500 stands for zero in the data rows.
Some points, each followed by its number:
447 481 491 460 454 552 518 379 0
323 559 576 524 315 611 300 442 1
572 348  16 592 999 366 512 630 2
626 526 425 622 611 629 170 178 3
595 594 481 435 454 656 544 478 4
617 176 405 540 497 461 632 679 5
576 492 437 422 473 648 529 480 6
378 342 900 326 560 278 612 761 7
535 473 444 452 509 609 571 623 8
441 578 499 582 483 628 486 610 9
536 489 517 495 556 534 412 528 10
438 456 398 645 580 555 414 683 11
359 381 670 481 652 341 563 807 12
691 557 513 524 466 499 468 491 13
383 581 591  61 191 251 818 463 14
451 671 568 467 364 350 676 475 15
525 480 509 502 443 552 672 178 16
487 476 465 526 482 651 490 552 17
  0 260 398 193 369   0 603 568 18
561 326 424 576 431 550 665 561 19
544 564 218 737 662 494 308 799 20
447 635 645 531  35 721 684 684 21
578 591 433 590 509 530 465 388 22
728 407 271 662 863 581 535 644 23
540 562 537 531 499 629 430 529 24
415 414 748 377 532 398 536 676 25
566 419 462 457 460 548 588 603 26
504 490 498 337 459 400 510 578 27
510 585 504 471 394 573 465 517 28
161 468 691 377 395 111 686 178 29
552 530 520 534 593 534 489 468 30
355 559 525 511 588 141 170 178 31
493 579 416 439 531 666 170 178 32
  0 568 999   0   0   0 678 202 33
563 519 500 521 529 571 509 404 34
566 562 522 465 577 699 461 458 35
469 511 603 433 499 549 581 511 36
538 490 438 599 500 587 549 496 37
343 339 784 341 491 341 473 565 38
454 484 480 441 412 754 700 650 39
377 505 607 525 556 444 498 178 40
462 574 424 559 595 598 466 576 41
680 525 252 741 999 567 486 569 42
Which point above is nearest to each new point by angle? Its number follows each.
314 548 597 528 388 510 427 460 1
603 464 448 558 558 141 170 178 31
467 513 489 260 344 326 689 474 14
653 372 669 509 707 467 653 476 30
539 268 398 587 602 551 615 582 5
498 489 709 633 304 550 509 606 21
587 590 451 437 523 507 464 583 13
485 578 546 471 537 481 558 414 40
476 592 482 438 490 141 170 178 31
285 439 497 488 373 475 644 675 18
546 573 390 486 553 550 170 178 32
497 620 565 481 578 521 529 361 40
403 476 435 566 559 517 567 616 11
424 458 517 496 357 510 601 475 21
542 700 446 475 504 513 578 481 4
444 436 303 476 689 445 485 545 2
820 626 476 404 380 502 530 386 13
758 547 398 513 399 508 510 435 13
